K_119: -283	46	-301	136	-22	-1	-274	-71	249	-47	-14	-129	57	183	456	-178	-43	101	182	-103	-19	-257	183	29	74	-176	-21	24	437	-67	-98	514	-245	92	-136	-112	306	-197	-95	145	12	53	-142	-106	-84	5	-92	51	233	-750	189	-87	84	-109
K_867: 7	-26	110	107	-124	-4	16	3	-94	-134	-39	-106	18	-55	146	-49	8	342	-185	55	-70	-18	-42	-98	2	46	-4	99	10	238	147	-19	-313	-19	-199	264	-165	13	-5	-137	-101	187	218	-36	139	-136	195	-215	161	112	9	-338	-41	-215
K_695: -101	294	-220	198	120	13	-239	-11	-159	-18	530	-95	-74	74	189	-92	64	-335	47	-58	-7	66	-80	-24	16	-252	-289	-83	-289	174	-308	51	40	151	136	127	-159	248	71	-164	94	299	-67	273	86	154	104	124	-221	228	-150	195	222	-287
K_332: -68	34	-55	-168	76	223	174	201	-118	30	-305	113	-5	-105	-631	62	-252	28	97	-285	187	246	-174	120	25	103	271	75	20	-443	187	-23	-73	168	167	158	-213	64	143	-67	76	27	92	75	-80	14	-28	63	237	220	-257	264	10	545
K_126: -73	-96	155	-93	-35	125	154	-162	91	-129	-433	-83	81	-214	-184	75	31	140	18	-138	-43	180	-18	91	-71	233	361	145	-181	-121	263	-281	-271	-152	66	-119	-160	-358	-38	-32	10	-702	73	137	-180	-117	-56	18	341	262	-120	104	38	381
K_425: -544	150	70	3	55	48	2	215	-222	-132	144	-64	-35	163	-20	-67	29	-323	94	-208	-109	83	-136	51	130	172	1	71	-310	150	93	41	-172	202	108	285	-18	398	64	-128	-37	-75	43	157	154	-227	232	45	-241	321	32	-57	-5	349
K_421: -269	15	158	111	-71	-41	-82	-308	100	60	442	-21	-4	-290	-210	-113	-43	-137	-339	75	-86	112	127	127	129	54	386	63	-86	116	102	-251	748	-87	124	-20	451	14	-123	80	-83	-276	-34	127	75	39	152	53	-268	104	550	84	83	-233
K_654: 281	-161	396	-93	-28	-100	231	-203	216	151	-87	-127	151	-466	22	-293	310	435	193	319	-12	-477	89	153	68	-321	94	11	-170	141	-14	-576	18	-283	-56	-222	-250	128	-37	156	215	-929	17	11	-219	61	-513	18	-424	-400	192	-543	-75	-62
rev: -160	-119	66	-152	-271	-281	263	-121
K_126
has: -42	-18	-70
no
dup K_119: 
183
q: -269	15	158	111	-71	-41	-82	-308	100	60	442	-21	-4	-290	-210	-113	-43	-137	-339	75	-86	112	127	127	129	54	386	63	-86	116	102	-251	748	-87	124	-20	451	14	-123	80	-83	-276	-34	127	75	39	152	53	-268	104	550	84	83	-233
K_421
rev: 71	248	-159
K_695

K_703: 141	238	108	28	187	210	250	143	140
K_104: -128	-268	255	290	-23	-224	-232	-144	-159
K_421: 459	541	-6	-487	601	691	758	552	466
K_96: 581	678	133	-380	381	835	653	567	516
K_425: 567	516	652	835	133	381	581	678	-380
K_119: 197	322	-84	151	-141	138	228	109	129
rev: 758	691
K_421
rev: 835	381
K_96
order: 516	567	653	835	381	-380	133	678	581
K_96

K_332: -180	-163	215	200	-36	-298	-104	-351	337	181	81	65	51	812	-34	341	34	-34	31	129	-252	-26	-451	322	-269	26	114	312	-133	371	-429	-167	-257	64
K_654: 301	118	48	-176	49	156	195	-42	7	-51	240	444	204	314	405	381	-237	88	-10	-278	124	-26	-249	27	-350	17	-286	-167	-261	-88	348	-335	-103	-236
K_126: 231	6	-337	482	145	266	-60	-31	-156	8	-271	-663	633	588	315	-430	-83	99	-207	-157	213	556	52	260	-25	225	111	661	-115	-39	-329	-104	94	-38
K_695: -10	49	-335	88	381	-167	118	-176	157	17	314	240	348	195	-42	405	7	-350	48	27	-278	-51	-286	204	-261	-88	-236	124	-26	444	-103	-249	301	-237
K_425: -10	49	-495	394	443	-171	143	297	-175	-6	135	-347	649	148	-76	-117	-139	-302	-40	-163	91	341	327	240	53	140	-174	354	41	167	-187	-155	376	-135
K_179: -121	-101	-82	213	-79	138	-160	-425	250	87	-23	-163	173	505	288	100	-12	66	-59	39	-119	248	-474	349	-382	28	157	363	-267	226	-316	-231	-126	75
K_96: 148	-76	-117	-139	-304	-373	56	118	94	18	-87	-451	226	882	-134	-2	-154	22	-123	24	-51	262	140	304	21	237	266	445	86	178	-466	-27	-162	204
K_703: 124	-41	88	-335	405	381	-261	-286	444	-176	-350	156	-249	-237	27	314	-51	348	-236	301	7	-103	-88	204	-278	195	17	118	49	-10	-167	48	-26	240
order: -278	348	49	-249	314	-335	-167	48	7	-176	-26	27	-237	88	157	301	-51	240	-103	444	-261	-286	381	-88	-350	-42	17	204	124	405	118	-10	-236	195
K_695
q: -10	49	-335	88	381	-167	118	-176	157	17	314	240	348	195	-42	405	7	-350	48	27	-278	-51	-286	204	-261	-88	-236	124	-26	444	-103	-249	301	-237
K_695
order: -350	-335	-286	-278	-261	-249	-237	-236	-176	-167	-103	-88	-51	-42	-26	-10	7	17	27	48	49	88	118	124	156	195	204	240	301	314	348	381	405	444
K_654
rev: -302	-139	-117	-76	148
K_425

K_179: -119	-343	-297	-38	-79	146	-858	204	167	195	94	-169	-375	-264
K_867: -114	-343	-297	-75	-22	146	-895	204	167	195	150	-85	-375	-340
K_332: -223	-223	172	184	-542	-288	-784	-94	228	14	-351	209	67	-112
K_119: -119	-303	105	184	-79	84	-562	-392	46	256	94	-296	-80	345
K_654: -96	-323	-297	-75	-22	146	-895	130	167	195	150	-127	-375	-340
K_425: -101	-323	105	184	36	207	-821	-168	-317	195	184	41	-277	-188
dup K_332: 
-223
dup K_425: 
184
order: -375	-340	-96	-323	-297	-75	-22	146	-895	130	167	195	150	-127
K_654
order: -340	-96	-323	-297	-75	-22	146	-895	130	167	195	150	-127	-375
K_654
has: 67	209
no
has: -115	-343
no

K_119: -9	63	61	214	-364	152	15	-350	-102
K_104: -15	-320	232	78	-343	-65	-485	-279	164
K_654: -29	-193	-49	-201	40	-412	-733	505	-285
K_96: -350	152	214	61	-364	-102	15	63	-9
K_703: -102	152	-364	15	-350	61	63	215	-9
K_867: -132	-64	180	-21	167	-76	80	66	114
has: -102	-364
no
q: -15	-320	232	78	-343	-65	-485	-279	164
K_104
order: -364	-350	-102	-9	15	61	63	152	215
K_703
order: 215	-9	-102	152	-364	15	-350	61	63
K_703
has: 61	63	215
yes

K_695: -137	324	-211	126	-67	-137
K_332: 601	-248	-182	-672	-279	601
K_104: -137	-67	-211	-67	-67	-67
q: -137	-67	-211	-67	-67	-67
K_104
rev: -279	-672	-182	-248	601
K_332
has: -211	-67	-67	-67
yes
has: 601	-248
yes
dup K_104: 
-67

